In the rows, 128 means zero.
Each named turn below is shown by a few rows before and after it. Which turns, in which order, take the first row of each later pair to the second? The first pair is answered.
turn Vozu:
[ 90 148 169 130  87 166 134 155 167 143 164 138 142 164 159 146 131  99
 132 134 157 109 154  92  90 134 112 142 138 117 126 107 147  92 155  92
 120 150 160 148 137 103 148 124] -> [ 96 158 169 129  92 165 151 150 164 136 172 123 148 164 164 137 122  97
 142 121 158 116 155  98  85 134 108 142 148 117 139 114 141  92 154  97
 125 149 155 140 139 105 152 134]
[131 153 104  97 123 115 121 137 121 131  93 128 131 143  98 137  92 131
 144 119 122 159 151 103 116 104 108 121 124 141 124 129 123 101 160 120
 138 117 127 121 160 123 158 129] -> [124 146 104 100 119 118 114 142 126 138  87 142 127 146  91 145 108 132
 135 123 130 154 145 101 127 100 115 122 114 141 111 121 131  99 159 114
 137 119 136 138 158 122 152 118]
[115 147  89 140 118 160 167 125 108 165 155 125 125 138 114 161 134 119
 127 105 153 123 129  93 131  90 135 143  91 143  76 153 130 104 120 113
 111 107 154 132 141 157 156 133] -> [128 173  89 129 129 157 176 112 100 153 171  99 143 136 121 143 109 112
 135  93 152 137 138 105 113 103 121 136 122 142 111 159 110 110 126 129
 126 108 136 113 142 151 169 160]
[117 114 102 130 127 172 127 115 145 126 112 143 110 140 115 154 157 124
 116 109 111 123 103 147 104 128 139 152  90 106  77 137 139  97 131 153
 122 105 116 127 157 136 144  89] -> [119 137  96 136 134 183 144 101 139 131 135 136 123 137 131 147 156 112
 126  89 123 119 104 156  99 129 134 151  95 103  85 151 129  97 126 157
 121 103 112 119 151 138 145  99]
turn Viv:
[123 144 120 138 128 146 128 135 120 122 142 122 128 135  85 137 126 116
 128 124 121 119 157 106 117 107 136 126 111 123 100 132 126 113 148 112
 126 121 145 140 143 146 146 131] -> [121 152 121 143 138 131 136 127 121 129 128 124 124 130 111 153 126 121
 123 147 134 124 148 111 127 106 145 149 106 132  92 132 125 115 138 105
 119 130 143 146 134 132 121 129]
[128 154 109 145 147 139 178 106 110 147 110 125 140 147 138 147 129 135
 106 135 182 148 154 121 143  97 166 161  96 154  86 128 107 114 106 113
 119 122 127 142 113 113  96 140] -> [123 127 131 155 144 143 140 108 122 148 133 146 131 127 174 140 163 126
 121 144 175 119 101 151 149 144 158 156  96 141 113 134 127 132  90 107
 109 149 149 134 122  86  72 124]
[ 93 184 148 128 126 158 175 119 122 169 123  67 147 145 136 159  86 147
 118 114 172 137 124  91 114 157 101 139 128 168 127 190  99 132  95  99
  93  86 156 125 176 106 101 152] -> [ 91 173 159 134 127 166 153 120 132 174 133  87 136 132 161 157 105 142
 126 124 172 120  96 108 119 182 100 140 128 163 143 189 112 144  86 100
  91 101 163 127 178  86  89 146]
turn gunu:
[120 140 112 101 106 127 153 126 117 196 134 135 135 159 158 138 155  96
 121 161 113 139 127 125 117 136 139 111 120 118  98 152 130 148 102  85
 138 153 154 128 136 129 117 105] -> [124 146 122 100 118 110 169 112 117 188 124 127 135 164 175 137 141 102
 118 171 115 150 132 134 120 135 144 122 131 129 100 141 112 148 104  93
 141 152 140 126 124 120 109 115]
[105 100 114 178 140 119 155 103 121 175 137 145 124 110 156 164 165 132
 102 146 123 150 105 127 187 100 184 146 123 100  90 114 130 111  99  95
 111 132 132 163 132  90  83 114] -> [113  92 129 171 146  95 155 105 125 159 110 140 128 108 156 157 146 144
  93 161 109 166 120 130 187 104 185 154 141  97 103  98 120 114 108 100
 114 132 117 157 129  79  78 115]
[138  87 145 141 146 150 104  80 165 113 177 135 119 105 197 100 102 131
 181 111 140 141 126 151 101 159 105 133 163 112 151 133  88 117 120 169
 122 139 150 126 115  86 133 136] -> [139  77 150 132 141 144  89  88 170 108 171 138 116 102 187  99  99 136
 180 109 125 144 126 154 102 163 102 125 167 111 154 124  92 122 122 171
 125 129 146 130 119  86 138 130]
[101  67 156 127 143 111 104 141 192 118 160 177 102 122 125 120 137 173
  72 145 163 127 121 130 164 149 168 117  80 124 108 133 169 144 121 125
 145 160  98 139 113 148 115 137] -> [ 97  70 143 128 144 123 113 137 190 126 176 179  99 118 130 122 141 162
  72 138 169 116 110 130 164 144 167 118  73 119 104 144 170 143 115 124
 142 161 103 143 113 152 113 136]
turn bine:
[129 149  97  96 129 101 155 115 118 113  82 102 152 120 122 156  80 155
 127 138 126 164 168 106 109 112 108 150 146 143 134 128  89 135 155 138
 134 110 112 111 152 129 157 165] -> [124 154  77 104 122 112 159 118 112 127  79 115 147 114 131 173  85 158
 126 146 137 157 153 101 106 120 103 156 127 143 119 137  96 140 154 120
 127 115 127 109 159 122 164 164]
[133  88 113 142 137 158 107 116 134 138 164 130 154 131 113 124 138 127
 148  81  66 126 116 172 141 143 137 114 136 127 164  89 141 101 137 149
 131 130  97 156 140 158 142 102] -> [136  98 114 136 140 153 107 111 135 134 162 124 158 119 125 124 125 134
 157  87  74 122 111 182 136 160 118 113 152 125 180 100 129 108 143 149
 131 129  94 139 146 150 144 111]
[125 139 118 133 115 139 121 124 127 131 138 138 122 120 120 129 121 129
 138 123 126 126 131 116 114 137 111 117 123 144 121 144 128 140 125 132
 133 125 128 111 130 136 134 143] -> [121 139 122 135 113 143 120 128 127 131 136 141 120 125 113 134 130 128
 136 116 122 122 135 116 114 127 110 121 120 142 110 145 135 143 125 131
 132 126 133 113 133 143 133 136]
turn vuz:
[111 140 137 137 154 114 147 124 124 126 144 117 139 130 163 118 137 124
 133 138 132 129 124 151 150 130 146 131 138 143 127 132 108 124 117 133
 117 159 100 131 124 113 109 142] -> [112 156 125 136 146 117 149 119 120 132 149 119 141 131 172 124 128 126
 136 138 141 122 122 149 143 134 138 134 136 144 127 144 100 130 124 128
 115 158 105 122 129 115 118 150]
[131 130 133 132 126 146 126 136 119 126 142 119 125 153 111 113 135 117
 111 106 124 138 164 126 134 102 140 139 125 141 118 129 124 118 117 159
 138 128 120 141 110 159 133 131] -> [118 156 103 129 110 147 141 128 109 138 131 125 124 143 124 145 119 131
 116 116 136 133 151 120 127 107 118 142 113 140 104 147 115 126 120 135
 133 129 141 132 138 151 157 141]
[116  93 160 130 119  99  78 124 146 143  82 188  96 114 172 167 164 148
 140 199 122 107  74 153 149 174 124 142 113 131 135 110 164 139 113  93
 111 165 157 139 149  78  82 101] -> [147  83 189 158 153 149  87 132 154 128 192 137 113 144 143  77 195  82
 146 107 106  96 105 172 148 140 162 125 157 126 178 113 154 110 102 153
 131 175 116 152  87 131  61 119]
Now pairs of rows:
(2 to 3 turns a pair)
[125 147 117 140 107 157 145 119 136 118 154 127 121 129 124 121 104  99
 133 110 151 115 135 117 115 130 130 120 139 188 147 165 118 126 126 135
 135 129 141 108 143 128 171 123] -> [121 136 117 142 106 160 143 123 134 124 154 133 114 134 108 123 118  96
 124 105 148 112 141 110 122 112 139 120 129 188 129 157 128 118 123 133
 135 131 142 120 142 140 169 112] | bine bine
[102 109 152 129 112  87 108 114 133 132  80 146 131 102 186 159 118 153
 130 181 142 130 101 142 134 159 108 157 116 126 123 122 138 133 136  97
 117 144 136 118 146  80 109 124] -> [107 147 111 131 109 119 133  97 121 145 112 132 149  99 187 163 106 137
 143 155 160 119  94 131 115 156  95 150 109 118 119 150 130 134 138  91
 117 138 150  95 159  95 139 147] | vuz vuz vuz
[100 149  95 112 126 181 196  71 102 192 177 125 153 169 124 123 158 110
 140 116 133 150 183  82 129  58 145 169  77 130  65 129 131  64 134 130
 127 119 138 130 107 148 104 163] -> [ 89 129 124  89 111 118 143  60 115 192  97 167 135 116 208 166 138 164
 149 217 122 146 123 115 137 159 100 175  85 120 103 121 143 104 136  93
 103 142 160 103 149  55  85 153] | Vozu vuz Viv
[142 132 136 148 128 156 132 101  87 126 169 132 125 111 153 152 144 105
 138 113 176  83  58 150 137 125 105 110 101 123 117 173 168 141 114 111
 120 151 161  94 148 115 117 135] -> [153 124 159 154 151 162 139 115  94 104 193 103 133 135 119 104 148  84
 127  72 160  98 115 153 145  91 137 109 126 128 128 152 159 121 114 156
 138 147 124 116 115 145 106 134] | bine bine Vozu
[153 133 143 140 142 171 125 133 131 123 201 103 144 124 135  80 128  90
 154  77 112 111 118 145 116 141 131 112 163 112 179 143 114 127 120 149
 130 133 116 115 111 138 125 131] -> [156 157 138 137 156 154 157 127 130 121 181  82 147 136 133  85 101  99
 143  80 123 131 148 133 119 119 141 128 171 123 165 142 100 119 121 156
 133 120  98 120 100 138 127 145] | gunu Viv
[131 127 155 100 135  96 114 132 124  83  88 110 136 123 133 122  93 170
 124 152 103 135 138 143 115 153  92 116 169 122 166 112 113 145 137 143
 132 125  99 115 131 118 141 140] -> [125 121 142  96 118 101 106 141 124  88  73 125 133 123 110 137  94 179
 122 157  98 136 136 133 114 144  85 114 152 126 145 108 124 144 146 136
 138 119 110 119 144 132 158 130] | vuz vuz Vozu
[ 97 145  72  87 143 129 179 148 113 136 157 101 117 170  71 128  94  98
 128  64 144 131 176  74 129 105 126  86 124 142 134 163 128 116 136 137
  99 127 119 140 145 191 151 108] -> [110 155  84  83 157 118 189 131 109 127 154  85 123 166  91 123  78  98
 130  62 146 142 183  85 128 116 126  87 145 151 145 164 108 120 137 142
  99 130 108 127 135 184 149 126] | bine gunu
[135 162 121 133 119  98 114 105 132 137  90 141 138 101 185 161 124 153
 124 170 138 119  81 138 141 164 122 154 130 142 149 146 114 140 118 103
 114 137 162 110 149  83 131 122] -> [139 129 153 165 144 139 111 120 144 137 161 127 140 137 150 105 183  98
 117 112 135 113  99 141 161 111 176 163 125 143 145 138 130 108  97 145
 124 152 135 158  92 126  87 104] | bine vuz Vozu
[118  90 174 130 112 108 148  92  97 113  59 131  95 155 145 102 115 143
 126 124 109 191 174 137 131 131 134 130 133 139 167  81 114 128  95 162
 139 120  86 115 105  85 150 103] -> [116 100 171 136 106 106 142  85  93 126  64 143  99 134 180 117 116 145
 133 136 121 178 142 145 132 161 118 131 130 137 183  97 111 145  89 146
 131 127 106  99 120  60 150 109] | Viv bine
[113 132 124 113 138 104 112 129 139 119 127 180 126 109 160 122 111 151
 150 160 144 137  95 136 106 182 109 133 160 122 154 122 143 137 119 114
 110 152 147  91 149  71 146 152] -> [108 137 106 125 132 130 120 129 130 139 147 181 127 112 158 124 128 133
 153 146 161 122  83 135 104 177 110 130 145 122 143 138 152 134 116 106
 106 151 163  87 151  82 148 148] | gunu gunu gunu
[112 129 120  93 118 106 127 129 120 117  67 157 133 117 160 183  88 169
 148 173 128 128 131 128 126 160 116 131 109 133 109 118 123 145 138  87
 110 144 150 107 168  98 150 127] -> [101 113 113 106 107 128 127 138 120 136  84 173 125 134 136 187 122 153
 142 160 139 117 138 115 135 129 139 139  74 134  71 116 152 129 130  82
 112 145 164 130 166 118 145 106] | bine gunu
[135 157 112 120 136 130 161  97 111 127 165  98 158 128 133 112 117 111
 138 102 125 130 138 139 106 136 129 130 145 134 150 151 108 131 134 151
 135 128 102 117 109 139 146 160] -> [134 161 128 130 145 119 162  86 111 132 153 111 149 126 169 125 126 113
 133 129 141 130 121 148 122 149 135 150 130 138 139 147 111 133 121 135
 125 140 110 119 102 113 122 156] | Viv Viv
